In the data rows, the value 50 means zero.
Here is a table of points, one per row:
{31, 54, 95, 51, 27, 82, 58, 55, 50, 54, 51, 71, 43, 36, 51, 47,  5, 66, 40, 68, 19, 59, 58, 14,
 44, 63, 58, 62, 61, 38, 45, 62, 30, 52, 34, 99}
{43, 42, 70, 33, 92, 52, 38, 68, 52, 72, 41, 15, 51, 70, 11, 53, 61, 65, 32, 73, 37, 67, 34, 54,
 92, 62, 30, 59, 65, 60, 37, 65, 38, 33, 63, 32}
{37, 23, 28, 70, 43, 40, 21, 74, 33, 40, 50, 48, 31, 52, 17, 67, 43, 55, 64, 73, 46, 25, 56, 61,
 99, 49, 50,  0, 61, 48, 16, 29, 36, 93, 47, 73}
{49, 48, 35, 49, 39, 54, 56, 40, 53, 28, 46, 41, 46, 41, 44, 47, 38, 32, 69, 62, 55, 53, 45, 43,
 30, 34, 60, 49, 71, 58, 30, 69, 51, 51, 52, 36}
{64, 49, 24, 53, 46, 39, 52, 47, 47, 40, 43, 26, 64, 17, 50, 62, 40, 47, 48, 71, 27, 61, 54, 76,
 60, 55, 64, 59, 39, 73, 25, 44, 52, 55, 56, 24}
{55, 43, 50, 52, 56, 54, 41, 51, 49, 56, 45, 62, 52, 46, 55, 57, 64, 42, 53, 41, 61, 53, 50, 58,
 37, 65, 51, 49, 39, 53, 57, 44, 48, 49, 61, 51}
{76, 79, 35, 47, 55, 58, 26, 41, 37, 51, 67, 60, 65, 62, 45, 42, 53, 42, 51, 51, 30, 60, 48, 63,
 30, 51, 30, 39, 46, 52, 62, 53, 53, 52, 42, 55}
{77, 60, 48, 57, 47, 54, 66, 49, 36, 54, 31, 46, 39, 97, 71, 36, 50, 42, 46, 59, 73, 64, 51, 67,
 51, 50, 59, 59, 59, 60, 43, 42, 54, 66, 53, 70}
{42, 57, 48, 53, 43, 63, 42, 54, 47, 69, 66, 44, 39, 58, 50, 57, 47, 46, 26, 41, 57, 51, 43, 49,
 43, 54, 35, 43, 57, 32, 48, 55, 54, 42, 59, 47}
{39, 47, 49, 29, 78, 64, 61, 53, 40, 52, 56, 60, 52, 52, 53, 68, 36, 62, 68, 57, 72, 42, 63, 60,
 43, 48, 56, 49, 52, 40, 70, 27, 62, 28, 22, 47}
{44, 56, 58, 48, 51, 67, 40, 56, 60, 60, 42, 42, 49, 65, 54, 59, 59, 51, 57, 57, 50, 56, 46, 52,
 36, 43, 55, 48, 45, 40, 40, 36, 58, 36, 43, 41}
{42, 64, 53, 47, 52, 50, 40, 51, 22, 54, 49, 52, 48, 47, 63, 41, 45, 50, 45, 44, 65, 46, 47, 43,
 26, 48, 34, 51, 68, 39, 49, 63, 48, 63, 53, 52}
{39, 53, 46, 59, 40, 33, 55, 66, 38, 42, 84, 61, 41, 47, 51, 34, 70, 56, 50, 31, 50, 53, 92, 54,
 52, 41, 40, 71, 64, 50, 33, 60, 51, 71, 40, 45}
{54, 51, 52, 20, 65, 68, 69, 65, 97, 49, 42, 54, 72, 70, 81, 17, 32, 43, 53, 45, 51, 33, 45, 23,
 90, 33, 60, 50, 50, 30, 22, 27, 40, 56, 47, 61}
{53, 41, 27, 32, 32, 22, 64, 58, 50, 44, 39, 64, 55, 60, 43, 62, 63, 71, 38, 19, 50, 49, 43, 29,
 45, 39, 22, 35, 39, 68, 37, 74, 37, 48, 59, 34}
{52, 38, 41, 51, 48, 64, 58, 27, 28, 50, 55, 42, 19, 31, 47, 56, 75, 71, 65, 16, 45, 43, 36, 62,
 74, 35, 43, 26, 24, 52, 52, 65, 52, 48, 62, 63}
{55, 41, 30, 42, 57, 60, 67, 46, 52, 42, 64, 47, 48, 40, 43, 67, 35, 46, 71, 60, 63, 49, 54, 54,
 41, 40, 60, 45, 62, 56, 46, 48, 60, 29, 36, 37}
{37, 66, 33, 38, 47, 58, 48, 52, 34, 59, 85, 55, 60, 52, 44, 37, 26, 65, 58, 47, 77, 26, 30, 32,
 44, 47, 67, 58, 64, 55, 86, 33, 50, 36, 42, 46}
{55, 34, 48, 56, 70, 59, 54, 39, 52, 43, 45, 47, 48, 58, 45, 68, 58, 52, 52, 48, 55, 52, 43, 47,
 35, 44, 44, 64, 42, 50, 48, 33, 31, 42, 58, 54}
{54, 20, 52, 54, 76, 24, 39, 42, 37, 27, 65, 18, 59, 68, 50, 72, 46, 69, 35, 37, 39, 62, 50, 44,
 57, 49, 23, 57, 61, 60, 63, 48, 35, 61, 69, 59}
{44, 86, 55, 36, 42, 48, 62, 70, 63, 61, 48, 58, 59, 30, 60, 58, 30, 48, 59, 54, 68, 72, 56, 32,
 44, 20, 28, 47, 24, 50, 68, 64, 20, 66, 50, 45}
{50, 44, 49, 59, 27, 50, 16, 45, 61, 45, 44, 56, 53, 59, 64, 15, 28, 51, 74, 31, 66, 56, 25, 37,
 57, 83, 52, 62, 42, 72, 80, 28, 73, 55, 87, 45}
{31, 38, 41, 60, 57, 44, 63, 16, 52, 42, 27, 48, 38, 39, 68, 15, 57, 29, 69, 31, 21, 60, 39, 23,
 70, 51, 62, 44, 72, 66, 60, 78, 52, 40, 20, 45}
{38, 53, 45, 53, 36, 43, 38, 55, 42, 66, 52, 26, 64, 38, 48, 57, 38, 54,  9, 56, 39, 58, 47, 69,
 70, 60, 49, 51, 41, 37, 39, 48, 52, 49, 59, 36}
{20, 59, 72, 57, 48, 54, 69, 15, 17, 69, 37, 62, 62, 43, 76, 32, 51, 51, 63, 43, 27, 69, 69, 39,
 61, 36, 59, 47, 45, 65, 64, 67, 38, 42, 71, 79}
{58, 56, 38, 56, 61, 69, 47, 43, 52, 60, 42, 55, 59, 51, 51, 61, 71, 53, 63, 54, 59, 53, 49, 54,
 32, 47, 59, 58, 52, 40, 40, 36, 39, 47, 52, 55}
{55, 55, 47, 52, 60, 69, 49, 45, 52, 54, 46, 55, 45, 50, 48, 59, 58, 51, 52, 46, 59, 48, 52, 64,
 30, 49, 48, 54, 49, 46, 45, 39, 40, 49, 53, 54}
{48, 39, 49, 48, 59, 48, 31, 54, 63, 44, 42, 57, 59, 53, 50, 55, 61, 42, 49, 37, 46, 61, 63, 77,
 54, 79, 58, 38, 42, 64, 74, 46, 52, 68, 67, 55}
{56, 60, 45, 40, 55, 51, 38, 47, 46, 44, 37, 36, 56, 42, 58, 62, 50, 52, 47, 58, 35, 58, 62, 78,
 55, 59, 62, 63, 35, 49, 43, 35, 49, 58, 61, 41}
{34, 60, 62, 43, 41, 64, 57, 65, 80, 31, 40, 58, 67, 49, 51, 24, 58, 73, 34, 53, 54, 15, 55, 35,
 61, 50, 49, 37, 30, 50, 12, 53, 51, 36, 39, 51}
{53, 50, 42, 57, 62, 33, 42, 50, 46, 46, 60, 71, 68, 41, 53, 53, 73, 45, 70, 44, 48, 74, 50, 67,
 55, 60, 69, 66, 42, 35, 44, 38, 53, 65, 59, 65}
{57, 53, 47, 35, 44, 57, 63, 49, 55, 38, 55, 49, 50, 56, 64, 34, 68, 33, 49, 68, 55, 51, 60, 58,
 27, 44, 51, 43, 70, 49, 54, 38, 57, 46, 65, 37}
{61, 43, 50, 38, 60, 33, 35, 29, 54, 32, 56, 17, 72, 67, 22, 55, 58, 42, 28, 47, 49, 77, 53,  7,
 43, 41, 35, 53, 53, 61, 62, 41, 47, 35, 60, 68}
{75, 57, 27, 71, 35, 51, 81, 34, 38, 24, 77, 31, 32, 72, 43, 58, 36, 35, 37, 93, 97, 55, 55, 53,
 74, 60, 73, 52, 55, 67, 57, 78, 78, 38, 32, 44}
{33, 67, 44, 44, 61, 68, 46, 52, 42, 42, 29, 53, 42, 60, 60, 44, 51, 42, 65, 53, 54, 57, 47, 41,
 28, 50, 50, 58, 60, 41, 53, 45, 45, 62, 50, 51}
{24, 50, 65, 53, 35, 63, 38, 59, 65, 76, 60, 36, 43, 71, 46, 56, 44, 46, 22, 57, 51, 51, 33, 42,
 48, 45, 44, 35, 48, 28, 40, 50, 66, 28, 44, 32}
{58, 59, 46, 48, 47, 35, 36, 54, 69, 61, 61, 43, 31, 53, 62, 44, 49, 46, 49, 49, 53, 47, 50, 53,
 45, 64, 47, 55, 61, 34, 50, 56, 40, 38, 39, 62}
{25, 51, 62, 48, 46, 68, 40, 50, 76, 70, 57, 43, 36, 78, 46, 61, 46, 39, 29, 67, 44, 46, 34, 42,
 48, 50, 54, 41, 38, 31, 41, 45, 64, 34, 48, 28}
{26, 64, 57, 39, 50, 52, 63, 58, 25, 62, 64, 59, 49, 46, 56, 52, 17, 58, 49, 61, 71, 50, 67, 53,
 35, 44, 38, 49, 57, 43, 64, 52, 43, 42, 58, 71}
{50, 45, 69, 62, 39, 58, 23, 55, 31, 50, 43, 65, 46, 65, 49, 42, 35, 17, 48, 48, 56, 30, 53, 31,
 56, 54, 62, 48, 69, 53, 36, 15, 40, 42, 43, 44}
{66, 46, 55, 43, 42, 50, 45, 36, 52, 40, 60, 42, 47, 41, 48, 59, 45, 44, 59, 56, 58, 42, 55, 63,
 31, 36, 58, 49, 55, 55, 30, 63, 53, 46, 56, 38}
{55, 55, 34, 57, 54, 40, 49, 54, 29, 55, 43, 34, 64, 14, 51, 57, 36, 59, 16, 52, 35, 55, 57, 87,
 63, 67, 40, 60, 34, 62, 41, 39, 42, 65, 58, 39}
{52, 27, 64, 44, 41, 34, 27, 62, 45, 50, 46, 63, 54, 43, 61, 52, 63, 28, 46, 21, 66, 62, 54, 61,
 50, 84, 51, 39, 27, 57, 78, 55, 60, 47, 77, 52}
{59, 55, 42, 58, 46, 25, 37, 64, 80, 70, 50, 41, 41, 47, 64, 35, 56, 52, 61, 56, 54, 52, 43, 47,
 43, 61, 51, 56, 66, 36, 44, 51, 35, 27, 16, 67}
{18, 51, 77, 59, 54, 26, 49, 57, 62, 48, 81, 61, 53, 53, 35, 44, 37, 53, 38, 60, 31, 65, 36, 79,
 65, 34, 57, 57, 37, 23, 20, 39, 73, 61, 29, 46}
{31, 55, 67, 74, 88, 46, 59, 44, 59, 40, 36, 69, 34, 49, 41, 37, 31, 57, 55, 60, 36, 44, 60, 32,
 58, 48, 66, 55, 69, 47, 95, 60, 76, 48, 83, 59}
{66, 24, 53, 49, 51, 42, 52, 31, 57, 28, 51, 33, 56, 47, 43, 67, 50, 47, 69, 62, 54, 50, 44, 47,
 33, 26, 61, 59, 49, 61, 27, 52, 44, 34, 54, 38}
{48, 39, 63, 70, 48, 32, 59, 75, 40, 23, 78, 69, 42, 57, 40, 44, 70, 62, 62, 24, 26, 51, 87, 84,
 60, 21, 61, 67, 46, 42, 67, 66, 40, 43, 52, 51}
{39, 84, 66, 36, 42, 36, 77, 46, 43, 52, 34, 32, 41, 48, 39, 54, 48, 18, 70, 28, 38, 29, 51, 40,
 29, 66, 40, 37, 61, 31, 41, 52, 37, 70, 57, 41}
Along one direction, these points spread out more than along any other. Take the direction at right angles to it along which they spread out most. Then take the direction at right angles to both along which they spread out most. Go by this last direction. For each point below, how far along it does it lie, from 0 to 99? 50 is the average, and the first point above lies past it. One standard deviation of the points above along it is 16.
{71, 18, 55, 19, 13, 47, 74, 59, 37, 46, 45, 60, 45, 18, 53, 37, 85, 80, 45, 94, 22, 55, 29, 48,
 49, 47, 63, 31, 59, 33, 66, 33, 50, 80, 35, 60} 57
{42, 43, 78, 67, 72, 75, 55, 22, 44, 49, 49, 50, 67, 34, 76, 21, 77, 63, 42, 31, 31, 26, 53, 31,
 82, 55, 56, 42, 39, 56, 36, 51, 64, 27, 31, 56} 70
{69, 43, 56, 40, 29, 56, 53, 59, 35, 67, 46, 59, 42, 34, 40, 74, 54, 43, 41, 29, 27, 36, 43, 46,
 32, 50, 37, 57, 52, 48, 50, 64, 51, 63, 27, 51} 55
{53, 17, 51, 67, 52, 30, 39, 64, 40, 70, 44, 78, 71, 26, 58, 49, 73, 33, 46, 28, 73, 56, 39, 49,
 42, 86, 45, 37, 27, 70, 72, 52, 52, 48, 63, 50} 58
{69, 68, 54, 79, 45, 68, 61, 59, 35, 43, 39, 39, 32, 66, 51, 45, 58, 53, 31, 51, 80, 62, 52, 72,
 40, 58, 36, 52, 43, 65, 54, 49, 53, 52, 38, 62} 36
{56, 54, 40, 58, 58, 32, 46, 61, 89, 66, 51, 49, 25, 49, 61, 38, 48, 45, 57, 60, 46, 44, 41, 49,
 41, 69, 46, 56, 56, 48, 48, 46, 34, 33, 16, 60} 46
{65, 54, 39, 23, 23, 35, 71, 45, 51, 47, 30, 88, 57, 77, 43, 69, 63, 79, 45, 58, 61, 50, 56, 31,
 68, 60, 75, 38, 39, 61, 56, 85, 64, 54,  3, 39} 39
{51, 70, 48, 49, 46, 69, 41, 45, 58, 45, 63, 54, 32, 57, 43, 36, 39, 48, 50, 43, 51, 29, 32, 53,
 25, 51, 56, 60, 42, 73, 62, 36, 39, 58, 64, 42} 40
{78, 61, 49, 36, 55, 63, 38, 39, 90, 46, 39, 50, 58, 33, 59, 63, 32, 61, 61, 26, 82, 68, 49, 46,
 76, 33, 17, 54, 30, 25, 65, 53, 49, 68, 38, 20} 46
{56, 59, 36, 36, 40, 52, 56, 53, 50, 62, 45, 54, 49, 52, 45, 69, 70, 28, 53, 53, 36, 23, 47, 49,
 37, 45, 49, 62, 33, 47, 43, 52, 51, 62, 54, 39} 43
{58, 59, 60, 57, 78, 54, 54, 54, 56, 54, 52, 60, 42, 47, 47, 64, 68, 51, 59, 56, 38, 42, 58, 53,
 32, 44, 69, 50, 43, 60, 64, 45, 55, 41, 59, 48} 45
{57, 37, 41, 76, 42, 31, 75, 54, 72, 69, 13, 58, 65, 42, 27, 54, 45, 53, 75, 60, 16, 20, 53, 31,
 86, 34, 46, 73, 48, 42, 69, 50, 99, 46, 77, 46} 61
{63, 40, 32, 62, 42, 40, 45, 39, 58, 41, 67, 32, 74, 30, 30, 51, 41, 59, 46, 53, 48, 50, 61, 81,
 46, 40, 54, 30, 85, 70, 33, 76, 46, 70, 52, 47} 40
{35, 38, 61, 51, 60, 43, 51, 47, 26, 35, 42, 43, 46, 53, 52, 46, 36, 52, 39, 39, 65, 49, 39, 36,
 29, 40, 24, 59, 58, 46, 55, 54, 34, 55, 54, 55} 53
